(in the rows, 128 means zero)
Z: rows in several groups, each row roughly a mix of its group's directions:
Z (113 x 11):
[[112  93 125  86 108  76 149  98 140 173 123]
 [106 122 127  98  78 138 153 193 134 101 143]
 [158  90 132 158 115 103 170 102 172 161 148]
 [112 122 136  73  79 119 155 104 128 155  84]
 [141 157 134 151  94 178 167 157 112  88 106]
 [137 135 147  84 153 175 127 177 119  84 114]
 [138 102 156  90 187 157 130 152 106 109 163]
 [111  82 143 117 164  84 100  91 129 165 149]
 [138  96  98 108 157 122  84 120  98 154 183]
 [103 154  95 106 102 144  68 131 102 112  88]
 [173  79 121 168 161 148 123  89 107 146 134]
 [ 96 168 120 105  60 153 133 145 137 136  97]
 [142  80 122 123 158 100 129 116 101 161 189]
 [151 165 179 156 133 165  85 144 117 119  98]
 [130 153 164 115 157 157 165 117 142  93  72]
 [140  97 129 129 125  78 148  90 159 187 129]
 [143 113 112 112 187 131  65 125  95 122 149]
 [130 124  96 164  89 138 174 164 113  84 143]
 [ 73 134 138 138 101 157 106 148 165  94  87]
 [155 123 162 130 201 139 139  83 116 138 123]
 [135 175 113 124  81 168 159 164 135  99 107]
 [129 145 104 153 133  95 111  57 133 151  91]
 [135  77 133 131 154 102 144 121 110 159 193]
 [147 160 153 113 181  97 152 148 103 107 170]
 [116 160 147 135  95 136 170 137 158 100  68]
 [140 143 103 134  87 168 146 146 100  73  94]
 [120 111 144 140 188 115  66 104 129 146 152]
 [180 160 177 121 135 149  79 148 108 133 127]
 [195  88 127 137 174 146 122 119 152 105 128]
 [125 125  80 114 153 121  52 109 107 131 138]
 [149 160 132 142 102 179 165 157 114  83 105]
 [121 170 160 131 143 128 109 143 180 181 154]
 [164 138 143 176 170 134 151 108  75 146 140]
 [127 146 100 116  74 152 172 142 110  90  93]
 [162 115 119 131 103 138  98  86  97 188 105]
 [115 166 115 122  71 149 152 136 156 109  77]
 [136 121 134  47 139 103  97 141 151 106 143]
 [ 95 123 118  83 115 125  92 105 159 119  69]
 [121 162  94 158  82 110 115  84 145 142  87]
 [130 116 104 117  66 114 193 122 134 133 104]
 [100 154 128 100 140  97 174 164 115 108 179]
 [ 69 117  86 145 109 126 182 121 147 117 110]
 [163 127 123 117 102 129  91  88 101 188 103]
 [113 172  94 115  95 145  92 129 143 106  74]
 [108 137 133 105  65 147 168 176 144 109 127]
 [111  91 137 105 170  89  85  89 124 157 139]
 [148  92 145 167 177 104 107 118 145 148 174]
 [105 139  98 173  62  97 134 118 153 135 119]
 [ 86 181 150  83 100  97 103 145 118 136 126]
 [139 112 136 147 103 115 208 136 159 139 157]
 [128  92 107 114 165 111  79 139  98 133 181]
 [172 181 172 108 117 128  93 161 114 139 138]
 [147 107 176 143 192 125 143 113 147 138 168]
 [127 110 148 113 174 111  69  84 126 160 116]
 [120 109  88  79 120  83 164 131 140 134 171]
 [ 84 127 121  84  97 123  87 107 147 134  79]
 [ 94 117 117  89  85 101 110  96 139 174 100]
 [ 62 127 116 115 119 130 161 163 152  83 139]
 [166 142 147 193 142 146 127 106  87 159 119]
 [125 104 137 162 182 102 101 128 141 142 186]
 [121 154 150 129 122 146 170 139 156  87  65]
 [159 112 134 188 140 159 120  92  91 158 110]
 [127 150 113 111 173 135  68 100 110  97  96]
 [104 139 150 114  74 137 175 172 143  95 120]
 [155 121 166 107 200 165 138 111 115 131 134]
 [172 135 166 163 146 157  81 110 103 143 102]
 [134 155 161 158  92 114 183 103 146 139  88]
 [ 90 166 124  92 100 153  91 133 100 123  82]
 [117 120 106 206 119 147 173 112 124 141 112]
 [ 53 151 118  84  98 117 134 135 129 121 106]
 [163 142 158 185 140 151 103 106  91 157 110]
 [ 99 106 132 106 154  83  80 100 132 175 138]
 [100 177 113  96  86 155 127 150 107 111  86]
 [130  94 152  97 153 148 144 181 111 110 178]
 [112 106  82 105  90 124  98 165 120 141 178]
 [150 161 142 154 151 184 111 160 119  79 134]
 [100 145 144 114  72 134 181 153 149  98 107]
 [133 110 128 172 184 112  98 136 134 125 185]
 [144 171 137  92  96  89 125 171 154 132 163]
 [135  99 118  96 108 149  78 102 158 132  73]
 [166  74 117 128 152  88 172 100 138 125 147]
 [118 108  77 122 144 113  69 103 118 156 164]
 [ 97  80 107 166 165 151 152  93 126 106 104]
 [143  90 145 167 182 108 116 119 138 134 180]
 [ 87 117 118  81 105 120 117 158 181  91 131]
 [147 140 134 138 191 156  84 137 106  84 138]
 [129 107 155 142 195  98 102 111 135 159 163]
 [137 108 167 124 121 151 200 169 142 128 145]
 [139 102 123 131 181 100  76 112  96 145 162]
 [144 116 134 160 197 126  91 135 123 109 171]
 [ 84 136 136 152 144 136 162 169 153  71 143]
 [128  72 110 103 119  79 137  84 107 146 103]
 [131 177 140 170 119 120 103  89 140 129  72]
 [143 108 117 150 140 102 100  92 108 181 178]
 [139 171 129 132 135 167 115 133 147 100  58]
 [120 166 169 134 170 123 143 158  88 102 165]
 [158 135 146 197 152 147 128 101  90 151 115]
 [115  89 103  90 124 138 119 177 121 134 186]
 [119  67  86 146 130 139 142  76 114 153 117]
 [144 141 126 133 175 169  92 141 117  68 145]
 [116 148  77 120  96 144  69 163 135 112 110]
 [117 107  78  98 110 116 145  79 126 161  87]
 [105 146  71 144  67 129 106 142 153 119 109]
 [162 108 113 122 110 132 102  81  96 187 110]
 [128 173  93 142 100 135  83 109 139 123  73]
 [136 168 113 139  78 165 168 166 136  99 117]
 [118 150 149 135 100 146 170 164 159  92  79]
 [147 153 130 143  95 169 179 163 115  88 113]
 [125 102 136 138  85 133 187 168 146 147 166]
 [120 134 126 147  70 147 165 181 166 129 118]
 [131  88 115 115 112  72 144  90 144 178 118]
 [163 191 171 153 145 123 132 167 125 114 138]
 [119 143 159  95 119 105 133 109 162 199 112]]

one row of each group, then the others: which group is each in?
[122 137 147 142  66 136 185 163 156 135 120] => (44)
[131 173 134 131 154 179  88 160 131  86 141] => (33)
[ 97 134 139 140 160 129 161 168 153  66 149] => (95)

[161 109 132 148 192 124  84 116 105 154 151] => (44)
[141 154 176 157 173 134 129 159 102 100 165] => (95)
[156 124 145 191 141 162 108  98 103 148  94] => (95)
[ 65 119  97 103  75 133 129 123 149 133  97] => (95)
[117 100  94 101  85 135 104 102 164 145  80] => (95)
[119  86 140 131 176  88  93  95 130 159 155] => (33)
[168 121 121 128 102 130  94  87 104 189 107] => (95)
[ 72 173 121 143  75 117 143 139 140 139  98] => (95)
[106  68  90 160 148 145 159  91 132 120 115] => (95)
[114 142 126  88 149 142  51 110 113 123 101] => (33)
[107 110 125  82  83  97 156  99 142 168 103] => (33)
